A: 3 groups of rows, each row roughly a mix of its group's hidden directions; some rows fit no group
A (80 x 19)
[[ 13  -3   0 -41   7 -17 -47  22  -3 -81  -6  10 -48   1 -23  15   5  -2
  -11]
 [ -3 -56  -4  60 -13  20   8 -14  -8  20   4 -13  56 -17  -3 -17 -51  -4
   18]
 [ 36  25   6 -48  40  -8   3  -5  -3  24  27 -22  44 -27   8  -1  34 -32
  -46]
 [ 25 -15 -21 -33   2 -65  -6   2  29 -33  10  -5 -23   0   7 -58  41 -13
  -19]
 [-15  34  -1  28  33 -14  32 -20   8  25 -55  15  24  -2 -23  59 -17  33
    8]
 [ -2 -35   9  62   6  51   3 -22   6  26  -6  15  45  -4  -8  18 -49  10
   26]
 [  2  -3  -9  60  -9  30  30 -27  40  57   0  31  18  19  18 -21  -4  20
   30]
 [ 23   4  11   8  52  57 -18  -6 -17 -13  -3  17  56 -25 -16  48 -23   9
  -12]
 [-44  -3  19   4 -37 -35  27 -21  -3  56  -2 -41 -43  12  27 -12  13 -27
   14]
 [-12  24   8 -56 -33  -2   2  19 -11  15  47 -19 -41   2  30 -33  46 -28
   -8]
 [ -5   7   6  48  17  40   2 -21  14  10 -31  35  19  -1 -23  59 -39  28
   29]
 [  6  30  20   2  -8   9  28 -24  43  93  15   2   3  21   7  15  13 -22
    3]
 [-28  -4  14  39 -23  68  -7   0   2   6  -4  35 -21  20  -6  32 -34  25
   46]
 [ 28  12 -35  31  27  20  24  18 -16  -1  -6  18  81  -4   3 -24  -8  40
  -21]
 [  7  -3  14 -17  16  26 -52   8   0 -68 -13  28 -48   7 -23  44 -10   8
    5]
 [  6 -18  22 -26   6 -10  22 -27  45  65  41 -13  26 -11   4 -24  24 -44
    2]
 [ 14  52  11 -31  37 -14  26   6  20  45 -18   6  37  14 -32  49   6   5
  -28]
 [ -9  12  38 -16  22  45 -18 -13  10  12  -1  18   2 -13 -37  82 -25 -11
   17]
 [ 19   8  15 -13  20   3  28 -22  49  73  23   6  53 -12 -20  13   4 -24
    1]
 [ 17  -1  -6  70  27  49   6 -27   8  20 -24  30  38   9  10  19 -25  32
    9]
 [  8  -9   9  29  15  19   7 -19  47  27 -16  35  35  -1 -47  49 -42   9
   28]
 [ 43  -3 -26  20  31 -18  24  -2  51  17 -11  30  66  11 -28 -18  -6  22
  -11]
 [  8  -4   3 -58  15 -69 -12  15  -9 -32  -8 -37   3 -19 -32  12   6 -28
  -33]
 [-13  64  14 -62   6 -30  18  13  -9  26  -1 -17 -27   8   4  27  43 -10
  -25]
 [-42  10  15 -24 -31 -53  14  -4 -19  22  -9 -46 -59  11  20  -5  22 -24
   -3]
 [ -6 -46  11  25 -44  22  -5 -19  21  35  41  -9 -22  10  30 -51   0 -31
   26]
 [ -5  54   3 -24  10 -22  50   0   4  74   1 -15  25   9  13   2  32  -3
  -23]
 [ -8  25   0  11 -38  13  23  -9  17  61  25   2 -37  29  48 -38  34  -5
   10]
 [-10  17  31   4  -4  76   3  -9  19  50  24  29  11   4 -12  45 -18  -3
   29]
 [-25  22  37 -42 -21  36  11   2 -11  61  48 -21  -8  -8  14  13  17 -38
    6]
 [ 14  -5  -3  64  30  52   1 -23   5  10 -24  31  41   2  -1  28 -32  31
   12]
 [-20  14  30 -35   0  18 -40   7 -19 -40 -10   1 -59  -2 -20  64  -9 -10
    7]
 [ -2  11  14 -76 -12 -20  11  14  16  27  53 -18   2 -20  -7 -19  35 -42
   -8]
 [ -4  48   7 -39  49 -28  27   4  -7  15 -27  -6  37 -14 -28  53  10   9
  -26]
 [ 11 -23   2 -14  -8 -12  24  -9  21  51  46 -21  31  -5  25 -64  28 -33
   -9]
 [-45  11  25  -6 -31  -9  29 -10 -25  65   8 -45   6 -23  -1  32 -15 -32
   16]
 [ -6   2  27 -22   5  15 -44  -5  11 -40 -11  19 -54  -4 -33  67 -16 -10
   19]
 [ -8 -17  18  15  19  40 -16   1   1 -20 -18  24  26 -10 -48  63 -52  14
   23]
 [ 10  12 -13 -57   5 -62  -9  24 -10 -44   0 -21 -28   0   0 -27  38 -10
  -34]
 [-10 -10  28  26  14  74 -37 -11 -15 -23 -12  24 -23  10  -2  52 -29  13
   19]
 [  1 -28 -14  72  13  16   8 -19  20  -4 -35  32  30   6 -16  10 -42  37
   29]
 [  2  14   0 -64   4 -56 -18  20  -8 -45  -3 -20 -45  -2  -8  -2  33 -16
  -26]
 [ -3   2 -17  19 -13 -21  50  -7  -3  63  14 -26  47  -4  30 -53  14  -4
   -9]
 [ -7 -31 -15  73  -2   5  13 -18  26   1 -36  30  14  15 -14   1 -40  36
   36]
 [ -4   8  22   1  12  32 -26 -13  33 -14 -17  42 -31   4 -39  70 -23   9
   31]
 [-12   7  18 -57  -6 -32 -31  20 -18 -41  -7 -22 -35 -15 -39  49 -11 -25
   -9]
 [  3  -7  -7   1  24  26 -38  19 -57 -82 -18   0  -1 -17   0  18 -15  21
  -16]
 [  8 -10 -24  20   8 -76  21 -32  55   1 -32  11 -22   7   1 -30  24   9
   10]
 [ 24   5 -16   6  40   9 -31   8 -58 -67 -22 -12  13 -17  20   4   4  16
  -41]
 [  6   1 -14  -6  -2  12 -20  12 -32 -47  12  -1 -43  15  55 -56  43  12
  -20]
 [  7   4 -22  -2  -9 -47  47   4  -1  47  12 -31  49  -7  16 -53  18  -9
  -22]
 [  9  38  24 -10  -1  29  21 -20  31  87  26   2   8  14  12  19  19 -24
   -2]
 [ -5  -9  10  41  14  73 -10  -6  -2  -4  -9  37  26  -3 -16  42 -40  27
   29]
 [-11  35  -7 -40 -12 -31  17  14 -31   8  14 -32 -29   4  43 -38  54  -9
  -29]
 [-14 -18 -10 -20  -7 -14 -32  31 -49 -88 -11 -12 -29 -12  -3  -8  -6  12
   -7]
 [-12  32 -18  33   3  30   6  30 -63 -23 -36   3  22   6   1  29 -30  48
  -10]
 [  3 -40 -18  33 -50   6 -20   6  -5 -25  20  -4 -40  17  35 -67   0  -3
   14]
 [-17 -35 -13  10 -43  -7 -19   0 -21 -41  22 -14 -51 -14  39 -56  14 -10
   20]
 [-34 -23  31  29 -15  38  -2 -16 -23  32  -3 -19  16 -19 -15  53 -53 -17
   29]
 [  4  -8  19  -1  34   7 -19  -2  -1 -20 -31   4  29 -11 -54  74 -46   1
   -3]
 [  9   3 -29  16   1 -26  45   6  -9  34   7 -18  53   3  31 -66  22  12
  -23]
 [  9  -3  -9  48  16  32  36 -17  15  54   2  16  72  -4   5 -10 -16  18
    9]
 [ -5   6  -1 -49 -12 -51 -25  18 -13 -52  -6 -19 -64   5   0  -7  26 -13
  -17]
 [-15  -7  17  31   1  77  -7  -3   6   7   3  39  16   0 -19  42 -39  20
   39]
 [ -7  10 -10  19 -12 -22  56 -14  16  80   9 -15  48  -6  13 -27   6  -5
    4]
 [ 17   6  -9 -55   9 -51 -15  36 -31 -45  -1 -34   2  -3 -12 -14  15 -13
  -49]
 [  8  43  -6 -69   6 -57   4  24   0 -15   0 -15 -26   5  -8  -1  42  -9
  -34]
 [ 15  18  25 -71  37  11 -27  13   5 -23  17   7   9 -21 -38  50   8 -21
  -19]
 [  8   5 -23  45 -11  31  22 -15   7  31  19  19   3  12  58 -62  29  21
    9]
 [ -6 -13 -10 -23 -38 -32  -4  20 -25 -13  25 -37 -36  11  35 -65  29 -21
  -17]
 [  4   7 -18 -35  -4 -71 -10  14  -2 -51 -16 -14 -50   7   3 -26  33  -1
  -21]
 [-11  44  -4 -10 -12 -24  40 -20  57  59   4  27 -23   4   1   3  34   3
   27]
 [  0   5  13 -39   3  -6 -48  10   0 -65 -10  10 -60  -3 -27  43  -1  -8
    2]
 [  7  29  -2 -21  10 -36  30 -14  12  46   9 -19 -11  15  43 -42  59 -12
  -29]
 [-22  20  -5 -11 -26 -41  49  -3 -11  66  15 -41  18 -14  22 -29  21 -20
   -6]
 [  6  -6  12 -41  -6  12  15  15 -16  40  55 -33  39  -9  21 -44  24 -35
  -26]
 [ 32 -19 -11 -12  50 -48   5 -10  14 -15 -16 -12  67 -32 -33   6  -8  -9
  -28]
 [-12  59  15 -33   4 -13  22 -11  43  44  -7  25 -32   8 -18  49  26   1
   16]
 [-23   6  28   4 -15  85  -7   5   3  20  25  34  -4   3 -12  39 -24   6
   40]
 [ -9 -24  39  -4 -11  43   3 -26  27  67  45  -6  13  -8   2   7  -6 -43
   23]]
one row of each group, then the others: which group is each in?
[  3  52  -6 -57   5 -58  31  15   6  28   2 -20  -2   4   0  -6  44 -10
 -32]
<10>
[-19 -18  11  37 -42  73 -26  15 -43  -6  16  -2 -16  10  17   7 -38   3
  21]
<96>
[-12   6   8 -70 -26 -54   0  21   0  -3  26 -32 -36  -5  -7 -20  30 -36
 -13]
<43>

[-16  13  25 -15  -4  92 -22  17 -27 -10  33  25  -6  -9   2  33 -10   5
  20]
<43>
[-43 -11  21  29 -35 -18  25 -36  13  63  -9 -24 -39  13  21   1  -3 -19
  31]
<96>
[-29   1   1  17 -29  -5  40  -9 -32  62  19 -45  20 -12  43 -36  10 -17
   1]
<10>
[ -4 -11 -19  59 -25  33 -26  10 -25 -48 -26  22 -29  16   7   6 -35  37
  22]
<96>
[ 14  -4 -34  27 -10 -30  25 -12   9  13   7  -5   0   8  50 -80  39   9
  -9]
<43>
[ 17 -13 -45  46  -5 -39  30  -5  13   1 -15   5  21  12  27 -71  15  28
  -4]
<96>
[-12  15 -12 -36 -26 -32  -6  11 -14 -28  17 -13 -64  -1  36 -43  49  -8
  -5]
<10>
[ -6   0 -20  15 -12 -39  48  -2  -8  46   4 -30  29   7  36 -64  24   1
 -16]
<96>
[-15   2  22 -44 -15 -15 -42   8  -8 -47  -3  -9 -76   2 -14  34   5 -22
   4]
<96>
